In the rows, zero is written as 128.
Rotation paths and how fast each direction turns (degrees a step):
Each turn is a multiple of 5 degrees from 10 to 175, or 0.
Each row of a path follows its step; steps can be skipped.
path 1
step 0: [112 126 115 131 134 120 147 122 113 133 124 118 115 130 112 134 122 120
 127 126 131 131 132 129 131 121 127 136 127 114 125 125 115 123 133 129
 118 126 132 115 130 110 127 128 119 126 128 115 130 123 139 133 139]
step 2: [132 122 124 122 127 141 137 126 121 125 134 140 115 135 120 134 115 114
 131 132 121 128 136 146 131 118 120 130 123 127 131 130 118 115 136 120
 124 139 129 114 142 132 124 120 112 132 134 115 113 121 128 126 128]
step 5: [139 117 121 113 128 103 138 137 124 131 116 131 135 127 118 131 113 132
 114 131 128 129 123 134 131 121 132 120 128 124 135 126 118 131 127 123
 129 137 127 129 135 127 119 131 120 131 134 107 129 128 149 133 130]
step 6: [124 122 116 109 128 127 137 122 117 132 133 127 123 134 120 142 119 115
 130 126 114 112 116 132 141 121 120 137 131 134 123 130 122 121 127 123
 124 138 123 116 124 137 120 125 130 142 141 129 121 127 132 116 131]
step 7: [137 126 117 107 125 124 131 136 117 116 137 126 125 130 135 130 113 127
 121 136 137 129 131 139 119 119 115 135 125 128 120 129 129 133 127 141
 115 118 115 126 143 124 124 130 126 128 145 112 128 125 136 130 130]
step 8: [130 128 136 118 142 132 138 142 113 124 123 126 122 125 136 139 120 122
 124 129 119 124 119 138 122 124 133 135 125 123 121 119 126 124 118 129
 136 141 138 120 126 132 119 127 134 149 139 113 137 115 120 133 137]
step 9: [135 121 117 120 127 113 134 142 116 118 128 133 119 139 118 129 118 132
 120 121 124 122 118 127 125 128 124 134 121 124 152 143 133 136 142 133
 121 135 133 128 129 128 131 128 126 135 140 115 134 125 137 134 136]
step 10: [113 134 111 103 132 133 124 129 112 141 131 120 137 124 124 136 122 122
 117 128 121 128 117 131 134 118 128 139 123 123 138 125 120 136 114 125
 122 141 135 121 132 128 115 130 132 130 132 121 137 131 132 123 129]
step 11: [127 128 124 117 134 121 144 125 114 127 128 131 132 132 127 134 124 132
 136 132 143 124 128 136 121 125 123 147 124 119 134 134 130 121 123 134
 120 128 126 122 131 122 126 143 124 134 154 122 112 128 138 125 147]
step 13: [126 135 124 114 131 133 121 132 106 124 115 141 115 140 120 124 126 122
 136 130 126 122 122 126 109 129 114 133 112 126 142 128 134 127 129 122
 131 130 138 122 136 121 131 121 126 139 140 114 124 124 134 130 131]
step 14: [125 133 120 121 150 139 128 136 122 126 144 136 129 126 120 123 130 124
 109 128 131 135 125 139 128 112 125 137 128 106 141 134 114 130 131 120
 121 143 133 120 130 125 124 130 129 129 131 114 131 130 133 129 135]
[129 130 128 128 129 126 129 127 125 124 131 130 128 128 129 125 129 127
 127 124 132 125 123 129 128 128 127 125 126 127 129 127 129 125 129 131
 130 130 126 123 125 132 131 131 129 130 124 132 126 129 129 126 130] => 145
[128 128 128 128 127 124 132 122 126 129 129 126 128 129 129 130 128 127
 128 129 128 129 127 128 127 126 125 126 126 128 126 126 127 127 124 125
 127 129 126 131 124 130 128 128 124 122 134 132 127 129 129 128 127] => 70
[134 128 130 131 127 128 125 131 129 128 129 127 130 125 124 130 128 131
 128 127 128 128 123 128 124 130 126 126 125 129 128 131 127 128 124 128
 125 123 128 128 128 128 126 128 131 126 129 126 126 128 133 125 130] => 175
[127 126 126 134 126 125 129 130 132 128 127 130 126 130 129 128 129 130
 129 123 125 128 128 131 129 128 129 130 127 131 132 129 123 123 128 127
 126 129 123 129 124 130 124 129 126 131 129 127 129 125 126 129 129] => 115
[128 124 129 130 126 130 133 126 128 126 130 129 126 131 127 130 126 128
 130 128 131 127 130 128 127 130 123 130 131 125 132 134 130 127 128 125
 129 127 128 131 130 127 130 127 133 128 128 130 126 125 126 126 128] => 155
[133 129 128 131 127 125 129 126 126 128 124 127 124 127 126 127 131 126
 127 127 131 126 126 130 128 129 129 129 129 129 128 129 126 134 127 124
 130 125 131 126 128 129 129 130 126 132 128 129 132 126 129 131 124] => 90
[126 130 130 126 128 126 131 127 128 127 129 126 125 125 129 129 128 131
 129 127 127 129 129 129 126 126 126 123 129 127 132 124 123 132 128 128
 128 129 124 129 134 128 125 129 131 127 124 129 132 129 129 127 129] => 155
path 2
step 1: [131 132 132 132 129 131 124 133 124 108 134 110 116 134 130 121 121 127
 119 138 126 128 124 142 130 130 128 140 127 121 123 121 141 132 119 131
 128 110 124 133 136 142 127 143 131 121 133 130 108 136 117 132 126]
step 3: [138 136 118 130 137 121 124 130 138 129 127 134 122 148 124 118 122 121
 128 121 130 121 128 131 132 140 124 135 130 129 120 125 140 138 119 121
 133 112 123 137 126 145 124 130 137 112 129 137 120 131 124 147 125]
step 5: [126 131 113 127 137 120 122 134 136 113 141 134 126 132 137 129 119 125
 128 135 133 112 116 130 134 135 126 139 136 119 116 118 138 130 113 127
 123 132 137 127 129 135 130 131 129 127 133 133 116 147 116 133 132]
step 6: [126 131 152 130 126 120 127 129 126 127 117 124 131 133 119 118 128 145
 126 146 122 125 124 124 136 135 130 140 135 124 121 133 127 147 130 133
 124 122 126 121 121 122 110 132 123 123 120 117 119 115 129 135 135]
step 7: [133 141 121 136 127 129 120 127 126 102 130 127 127 137 126 131 132 127
 127 127 118 125 119 127 124 118 121 136 129 124 131 116 144 123 117 122
 127 122 120 133 131 151 124 121 138 125 128 128 117 139 121 143 125]
step 8: [153 124 137 127 133 120 126 120 123 135 126 127 132 131 127 124 138 137
 127 139 134 123 126 123 135 131 139 135 143 132 119 134 120 133 112 114
 121 118 134 117 134 127 126 136 128 114 123 121 115 118 124 122 131]
step 10: [136 121 136 128 125 113 109 117 120 132 117 129 137 129 120 130 129 130
 129 142 124 126 117 118 136 132 125 143 144 120 115 127 131 138 127 133
 133 126 121 120 135 121 117 124 125 113 119 132 129 133 116 124 118]
step 11: [124 137 125 135 141 126 126 126 128 109 137 140 126 137 133 116 129 138
 135 133 129 121 126 134 133 141 127 128 142 128 128 116 135 131 113 123
 120 134 136 134 115 144 120 129 131 132 122 126 120 136 138 146 131]
step 12: [138 130 142 135 117 122 125 131 121 137 120 112 120 128 122 129 133 133
 123 149 124 113 122 125 139 123 130 144 120 117 121 124 132 142 120 130
 119 125 127 122 134 132 130 128 136 120 126 117 115 124 119 127 129]
step 13: [131 132 126 129 139 127 125 133 137  93 140 132 132 133 125 128 124 138
 135 133 119 136 127 125 128 119 131 132 140 134 129 126 138 130 114 121
 127 117 128 128 133 133 111 135 125 125 137 128 121 132 117 132 130]
step 14: [140 125 134 130 134 116 126 118 120 141 117 120 135 132 125 125 132 130
 115 125 123 117 116 122 141 139 124 138 135 130 119 137 119 138 125 119
 132 118 129 130 126 139 121 117 135 117 120 130 110 125 120 136 136]
[126 130 127 125 128 127 124 133 129 132 129 128 129 131 127 126 126 129
 128 133 125 128 131 129 128 124 131 129 124 129 129 130 126 128 131 129
 130 128 128 131 128 132 129 131 131 127 123 128 130 126 127 130 128] => 125
[129 124 129 127 127 124 131 127 124 128 126 130 127 129 128 126 126 127
 129 131 130 125 129 129 129 125 130 128 127 131 131 124 129 126 129 128
 131 128 129 127 132 124 127 123 124 127 126 128 127 126 128 131 132] => 175
[125 129 132 128 128 125 129 125 129 127 129 130 130 128 128 126 131 133
 133 129 131 134 129 130 130 127 132 125 130 125 129 131 130 128 131 126
 129 126 128 128 130 126 128 131 130 129 129 128 127 130 130 128 129] => 160
[130 132 133 128 126 128 130 130 130 129 127 129 125 130 125 127 127 126
 130 127 128 130 131 127 128 124 126 130 123 126 127 126 129 134 127 130
 128 128 124 129 127 126 126 126 126 127 133 130 130 128 129 129 124] => 120
[126 132 127 127 125 123 127 126 125 129 128 128 127 127 125 131 128 133
 127 127 125 126 129 127 126 131 132 127 128 132 125 129 126 131 129 127
 127 130 127 127 129 127 128 127 125 130 128 125 126 124 128 125 123] => 175
path 3
step 0: [124 137 131 125 121 135 136 115 135 134 124 106 123 129 143 136 118 125
 133 118 129 133 138 129 140 127 121 132 133 122 138 127 142 126 139 132
 116 124 127 112 127 117 137 134 128 138 132 124 128 120 142 136 126]
step 1: [138 112 123 123 130 127 136 129 119 138 110 127 130 122 125 124 134 138
 128 132 125 141 127 133 137 124 126 124 117 115 137 137 131 127 128 122
 132 125 135 114 120 131 131 135 123 141 131 134 142 113 128 108 135]
step 2: [134 116 132 123 115 124 131 114 126 132 130 111 127 136 136 125 124 147
 137 137 125 122 137 122 129 129 123 139 132 121 126 136 129 139 131 129
 119 131 121 136 127 116 144 119 130 140 125 135 124 114 113 138 134]
step 3: [141 124 119 122 124 139 142 131 128 135 122 113 127 131 134 135 126 119
 119 125 114 134 124 140 127 119 131 119 137 129 137 139 143 127 125 124
 129 119 134 119 120 116 127 139 129 145 116 126 126 123 128 139 119]
step 4: [124 106 113 124 129 126 139 119 130 141 114 130 128 117 129 124 136 137
 141 117 117 126 133 120 129 143 120 124 123 122 134 130 136 136 142 135
 130 134 126 115 118 125 131 117 135 133 131 134 126 126 123 123 126]
step 5: [121 133 137 123 121 118 129 120 126 144 129 115 127 137 131 132 118 122
 135 115 125 132 135 128 133 112 116 140 140 125 137 137 145 129 132 119
 120 133 124 124 129 123 138 130 120 146 132 138 136 115 129 128 128]
step 6: [146 115 122 120 126 135 138 134 125 128 115 122 126 123 137 131 132 137
 128 125 113 132 123 145 136 127 127 129 123 107 136 146 129 124 113 122
 122 136 132 125 121 128 127 123 138 132 123 136 127 121 134 118 134]
step 7: [139 118 124 126 117 134 118 121 127 130 128 115 125 127 135 133 128 139
 141 122 127 136 135 126 123 138 112 134 133 124 122 129 136 141 140 133
 116 124 135 117 122 124 142 120 128 135 128 124 123 113 114 142 121]
step 10: [132 134 131 119 124 121 127 121 128 132 129 124 126 137 125 135 132 113
 140 118 124 142 119 132 133 126 117 138 136 116 131 142 141 129 139 125
 114 123 132 120 122 129 131 139 124 143 112 132 136 116 118 132 129]
step 12: [140 129 129 133 124 145 131 130 134 127 133 105 124 126 131 130 128 127
 136 121 128 141 149 117 124 121 125 136 127 126 130 129 136 138 141 128
 118 130 130 110 131 121 140 117 127 139 130 135 124 120 128 135 130]
step 14: [129 111 135 113 128 121 133 121 130 142 126 119 132 116 125 120 116 144
 133 139 120 132 137 127 124 125 115 137 122 127 130 137 116 131 135 129
 121 131 132 121 117 124 137 118 125 141 117 135 127 130 113 132 131]
[127 128 128 127 126 126 128 127 125 132 129 128 126 126 129 126 130 132
 128 130 129 127 126 126 127 126 125 128 128 128 122 126 131 128 131 126
 132 127 128 127 125 134 128 128 125 126 128 132 134 131 126 130 128] => 115
path 4
step 0: [114 125 137 137 133 117 144 116 132 124 134 120 132 120 142 123 128 128
 149 132 138 128 112 140 129 121 126 125 134 133 123 128 121 136 134 120
 138 129 122 122 134 135 130 131 130 113 124 128 129 137 137 123 121]
step 3: [120 115 130 120 132 132 128 118 125 132 131 123 133 113 107 130 126 131
 138 141 119 124 122 131 135 138 129 138 141 134 130 126 130 120 134 130
 132 129 132 145 130 119 118 128 130 128 119 134 147 126 124 133 116]
step 4: [115 125 134 144 138 135 124 118 135 106 133 132 128 123 120 121 124 125
 136 136 131 134 129 132 150 127 129 141 130 122 116 129 132 137 116 134
 142 119 128 136 132 121 126 129 132 122 136 127 133 126 125 123 126]
step 5: [127 126 137 124 129 135 111 119 127 116 130 131 133 122 124 131 133 126
 130 126 129 135 140 126 136 124 129 114 104 142 125 122 136 122 113 117
 126 114 120 131 130 111 132 123 122 129 127 130 132 131 114 124 125]
step 6: [124 135 110 129 131 134 134 134 125 127 135 124 131 124 107 136 123 134
 129 122 141 132 131 132 133 136 116 124 118 121 125 114 136 121 121 118
 122 136 118 129 122 122 133 127 109 129 139 128 133 128 114 142 125]
step 7: [142 131 136 124 138 140 134 127 143 128 124 123 118 123 122 132 131 131
 140 117 129 122 119 115 123 125 125 141 122 120 124 132 132 130 134 126
 128 133 117 135 118 120 122 137 120 130 136 130 149 121 120 140 120]
step 8: [144 134 127 118 129 130 139 121 134 120 125 145 116 131 135 128 135 136
 129 135 132 129 129 126 130 131 128 127 124 111 112 125 130 131 123 120
 143 120 129 136 120 115 128 138 138 111 136 119 126 128 125 133 136]
step 10: [129 131 120 131 131 114 142 135 117 128 120 133 123 119 134 128 129 116
 131 131 130 125 124 136 123 120 132 132 128 124 136 122 132 118 146 126
 122 125 133 126 119 119 124 119 106 127 147 120 121 125 123 143 126]
step 11: [142 131 130 130 140 125 144 122 133 120 125 113 135 124 141 132 124 129
 131 124 126 127 111 125 126 126 129 132 128 129 145 134 119 133 136 140
 125 133 134 127 107 110 127 117 138 120 132 126 125 132 127 128 124]
step 12: [130 131 119 117 135 126 131 134 129 121 131 132 138 131 132 122 124 135
 133 134 123 139 136 123 123 117 136 121 139 138 127 133 117 133 133 122
 149 135 142 141 124 117 126 113 143 122 125 125 119 122 124 138 132]
step 14: [123 132 135 134 117 122 131 128 122 129 130 131 145 112 117 127 139 115
 138 136 124 124 125 118 131 128 137 128 134 135 126 124 116 123 133 131
 120 130 132 122 128 119 129 129 128 135 143 150 122 138 116 134 133]
[128 129 131 123 126 128 127 131 125 128 129 131 131 127 128 128 130 128
 126 125 132 130 129 126 128 132 127 128 126 129 128 127 124 126 125 130
 129 131 126 127 128 123 127 127 129 124 124 124 125 126 129 126 128] => 110
[125 128 127 126 128 130 131 129 130 130 130 126 130 126 124 132 126 133
 133 127 129 129 128 133 130 129 128 127 126 131 128 128 127 126 129 129
 131 131 129 128 126 134 127 128 131 127 127 131 125 126 129 130 131] => 125
[128 126 124 131 133 129 128 128 124 127 123 127 128 128 132 128 126 127
 128 130 128 127 129 131 131 128 129 130 130 129 131 129 125 125 127 130
 128 126 132 129 128 125 122 126 129 128 123 129 126 127 129 130 126] => 40
